Each path is a new rotation, seen through one point. The rows after it are directions, each followed by how far the rotation turns it, in degrees each step (0 if it stays put).
Each turn is a multiple of 5 degrees from 10 to 175, or 0.
Each row of a path follows its step; steps can be skipped.
path 1
step 0: [-15 -14  -5   6   9  -3   8 -13   8   2  11   2   8   0  -1   0   5  -1
   8  -1   5  11   2  20 -18  -8  -6 -20  11  -7   7  -1  11  13  -4]
step 3: [ -7   0 -11 -12  -4   1  -4  -6  -3  17  -2  -9   8  -6  17 -10   4   1
  14  -2  16   8  -7  11  -4   5   5  -4 -14  12   5 -23  14  -1  -6]
step 5: [  1 -14  -3   4 -10  -3  11  -3  -9 -20   6 -14  18 -12   4  -9 -10   4
   9  14   3   7   5  -6  -1  13 -10 -11   9  -1   1   1   5  15  -7]
step 6: [-10 -15  -7   1   5  -2 -14  -6  -2   5   7 -20  13   7  -4  15   3 -11
   2   3  15  -4  -6   2 -18   6   2 -16  -6  -1 -14   8   7   7  -3]
step 7: [  7 -10  -9  -1   3 -14   7 -19 -11  22  22 -11  -1  -6   3 -13   4  -6
  -5  -5   3  -2   4  -4  -6   5  -4   0  -8  21   0  -5  -3   0   5]
step 9: [  4  10  14   1   0   8   1   1   4 -13   1 -27   6  -6  15  -6  11  -3
   3   9  20   6  -3  13  -9  12 -12  -7  -8  12   8  -5   1   5   1]
step 10: [  3  -1 -20   3  -7  -6   2  -7  11 -11  14 -13   0  12  -3  11  -7  -1
   6   9  20   7   3  -5 -12   5  10  -7  14  17   4  -6  -3   6  13]
step 11: [  9 -22  -6  10  -4 -11   9   6 -18  -5  16   3   2  -1   0  -4  11   3
  -1   0  -5  -8 -10   1 -25   3  -6 -13   8   7   1  -7   7  14  -1]
Speeds:
[ 3 -4 -5  3  1  5 -3  2  2 -3  0  1  0 -6  0  2  5 -5 -1 -1 -3  1  0  2
 -4  3  8  2 -2 -2  1  3 -2 -2  0]	160
[ 6  0  3 -2  3  4 -1 -2  5 -3  0  2 -1 -3  0  1 -3  6  1  1  5  4  0 -5
 -5 -1  0 -3  5 -3  0  1  1  4 -1]	70
[ 1 -3  0 -3 -7 -3 -3 -7  8  4 -1  4  2  2 -5 -2  4  0 -1  0  1  0  0  2
 -1 -2  1 -1  0  3  3 -1 -1  1  5]	110
[-2  2  6 -3  4 -4  8 -4  0  0  1  3  1 -4  0  1  1  0 -1 -1  1 -3  0  3
  0  1  6  2 -2 -4  5 -5  0  1 -3]	85
path 2
step 0: [  9  -5   2   3   6  -5   2   0 -11  14  -4  -2   7 -15 -10   1  18  -3
 -18   7   7 -14  -6  -3   0  -1  16   0  13   4 -11   9  10   4 -17]
step 2: [ -1  -1  -5  -1   6 -19 -13  -5 -21  -2   5  10   5 -14  -7  14  -5  12
  -6  12  -1 -10   8 -10   6  -6   0   5   5   9   7   1  13  -8 -12]
step 3: [ 19  -3 -15   8  -3   0  -7   2 -17   7  13  -1   4  -5 -18   0  -6  -1
 -12   8  -9   2   9   1   3  -5  -5  14   6  -1   0  -6  17 -16  -2]
step 6: [  8 -11  -2   2   4 -10 -20  -3  -8  14   8 -14  11   1  -9  15  13 -12
  -3 -11  -6   2  18 -10  -3  -4  10  -7   4   1   4   5   1   7 -10]
step 8: [ -6   3  -2  -6  -1   8 -17  -1 -11   3  -6   0  -2 -12 -17   5  21 -15
  -2  12  -8 -13   5 -14   6  -1   0  -3  -9  13   6   9  -2 -11  -9]
step 10: [  3  -2  -5 -14  11  -1  -8  -2   4   4   6   3  -7 -16   7  -2   0 -21
  -4   9   5  -3  14 -12   1  -6   6   3  10   8  -4   1  15  -5 -23]
step 11: [ 10 -15  -7  -2   1   4  -6  -4 -12  -5  -7  -4  -6   2  -5 -10  -1 -13
 -15  15   4   1   0   2  -9 -10  16   4  16   6   6   0   3 -14 -22]
step 13: [ -3  -6 -14   9   7  -8   9  10 -23   6  -7   5   0   0  -8   4   0  -4
 -14  12  -2  11   6  -9  14 -12  13   4  -2  11  -1  -8  15   7  -9]
Speeds:
[-1 -2 -3  1  0  1  2  2  1  5  1 -5 -2  4 -4 -8 -7 -2 -1  3 -3  2 -4  2
 -1 -3 -3  1 -1  1  2 -6 -1 -1  3]	175
[-6  6  2 -1  6 -5  1 -4  1  0  2  4  0 -3 -1  0 -5 -1  3  0  3  2 -2 -2
  0 -3  0  5 -1  4 -4 -3 -3  3 -1]	135
[-1 -4 -1  0  2 -6 -2 -3  0  2  5 -2 -1  3  9  5 -4 -3  0  0  1  1  5  3
  1  0 -4 -1  3  0  6 -1  1 -1 -1]	90
[ 2  1  2  0 -1 -5  3 -2 -4  5  0  1  2 -1 -2  0 -3  9 -5  3  4  0 -1  4
  2  6  1  1  0 -2  0  0  4  1  2]	25
[ 4  3 -5  3  3 -3  2  6  1  3  1 -1  4 -1  3  1  1 -1 -1 -5 -6 -2  2  1
 -3  1 -1  5 -4 -2 -3 -2  2  5 -5]	110
[-3 -4  1  0  1 -3 -2  5  3  1 -4 -2  7  2 -2  0 -1  3 -2 -2  4 -1  0  1
 -6 -4  3 -1  5  4  3  2 -5  4 -2]	65
[-2  3 -5  3  2  1 -6  2  7 -2  0  3  2 -1  0  0 -3  4 -2  6 -2  0  3  2
 -2  4 -3 -3  0  3 -5  1  1 -6  1]	55
